First come named turns, each shown by rows before and after it. For each pair of rows after them, which turns, in which order, take the first row to the second? The first pair is done for you.
G (before -> after):
[ 10 -15   0   0   6 -11  -3   1 -10   1 -17  18  11   5  10  20   4  15]  ->  [ -3 -11  -4   3   1 -16 -21 -11   5   3 -20  17  -3  -1  -4   6 -12   2]
[  7   0  35   4  20  -7  -4  -2  -3   3 -29 -41   1   1 -26  -8  10  29]  ->  [ -3   1  35   7  11  -5 -14  -6  14  -1 -24 -37  -7  -4 -33 -19   0  15]
[-15 -15  35  10  -3  19  12  15  56   0 -13 -32  28  21 -24 -15  13 -35]  ->  [ -1 -23  30   8   2  22  30  28  39   4 -18 -32  43  34 -15  -2  25 -19]
[ 21   0  -1 -14   3  -2  12  20 -51   2  22  35   1   3  40  12  11  31]  ->  [ 16 -11 -22 -24   2 -37 -20  -7 -47   4 -18  20  -9  -9  30   5 -25  29]
Q (before -> after):
[ 16  25  31   5 -33  23   6  16  23 -18  45  31  -9 -25 -17 -20  25 -11]  ->  [ 19  31  27   7 -29  21   4  12  30 -18  47  29  -7 -28 -15 -15  20 -14]
[ 12  -7  -9  -3  -2 -13  -3  20 -31   2  29  32 -15  -6  23   4   0  15]  ->  [  6  10 -27  -6   5 -16 -11   1  -8   8  32  23 -22 -27  13   6 -14  -1]
[  5   9   0   7  14  16  11 -25  10 -15 -20 -37  19   3 -11 -28 -18 -11]  ->  [ 14  -5  23  11  15  22  19  -7 -15 -21 -22 -32  26  16  -4 -25   1   2]
Y (before -> after):
[ 21  13  -3 -15  19   7  34  12 -10  11 -15 -17  32  25  13  28   1  13]  ->  [ -5   6  16  -4  -5   0   0  -8  24   4 -45 -29  13  20 -18  -6 -20 -19]
[ 19 -36   1  14 -67  -5 -25  10  -8 -27  14 -16 -11  10 -24 -16   8  -1]  ->  [ 22 -25  -4  10 -56   8  -1  18 -23 -22  46  -5  -3   8  -5   2  26  11]
[ -5  13  -9 -41  -2 -59 -57 -40  17  15  28  47 -11 -15  -4 -31 -56  14]  ->  [ -3  34 -10 -33   5 -31 -28 -25  19  16  83  63  -7 -21   8 -18 -31   6]
E (before -> after):
[-10  -2  38   7 -28  17 -18  16  -5 -20  20  28  -8  13  12 -17  17  -5]  ->  [-19  -1  32   5 -32   1 -33   3   8 -21   9  23 -20   5   3 -23   1 -13]
[  4 -35  12 -20  28 -23 -55 -20 -24 -18 -39  -8  -5 -16 -19   8 -21  14]  ->  [  1 -25  20 -15  43 -13 -35 -20  -4  -8 -50 -31  12 -17 -26   7 -15   6]
[ 23 -15  10  -8 -15  20  11  23 -22   2  23  27   3  21  29   8  22  21]  ->  [ 13 -19  -3 -12 -31  -4 -32   8 -19   1  18  38 -24   4  27   0  -4  10]
Now pairs of rows:
(2 to 4 turns a pair)
[ 27  -8  10 -34  -2  -2   5  15 -20  11   8   9   0  13  -3  -9  13  50]  ->  [ 11  -4   1 -34 -25 -16 -33   1  -3   7  12  18 -19  -7 -12 -22 -10  24] -> E then G
[  3  -8  21   3 -10   7  -5   6  16  -8 -31 -16  11  17 -39 -22   3 -10]  ->  [ -5  20   1   2  -2  22   7   5  33  -8  22  -1  -2  -7 -30 -10   8 -29] -> Y then G then G then Y
[ -8 -15  26  -3 -36 -15 -28  -1   5 -12  16  25 -21  -5   3 -14  -3 -13]  ->  [ 10 -11 -11 -17  27 -14  25  -6  -5  14 -14 -21  20   2  15  20   5  24] -> E then E then Y then G
[-11   2  -2   0  12  36  34  14   8  13  15 -13  10 -12 -18   0  36  21]  ->  [-29   5  -4   1   3  19  -3 -11  36  11   2 -16 -10 -30 -37 -18   4  -5] -> G then G then G
[  5 -36   1 -14 -21 -38 -27  -2 -37 -15 -21  33 -23  15   8   2 -18  15]  ->  [ 14 -30   7  -8  -8 -20   6  20 -48 -12  -9  36  -1  27  22  18  10  29] -> Y then G then G
[  4  -1  -9 -13   6 -12  -4  11 -17   7  17  20   2   2  35  29   0  13]  ->  [-23   3  18   1 -18  -2 -28   5  20  -4  18  22 -12  -1   4  -2  -7 -26] -> Y then G
[-22  16   3   7 -43  -1 -68 -18  18   9  32  47 -44 -36 -14  -5  -8 -60]  ->  [ 21  35 -38 -12  39  19  31   7 -21  41  52  23  19 -25  32  65  36   4] -> E then Y
[-28  10   0   8 -36   1 -53  -7  21 -20  31  35 -49 -27 -25 -16 -26 -48]  ->  [ -1 -29 -30 -21  -9 -54 -59 -16 -32 -10 -47  12 -29  -5  -3   4 -48  10] -> Y then Y
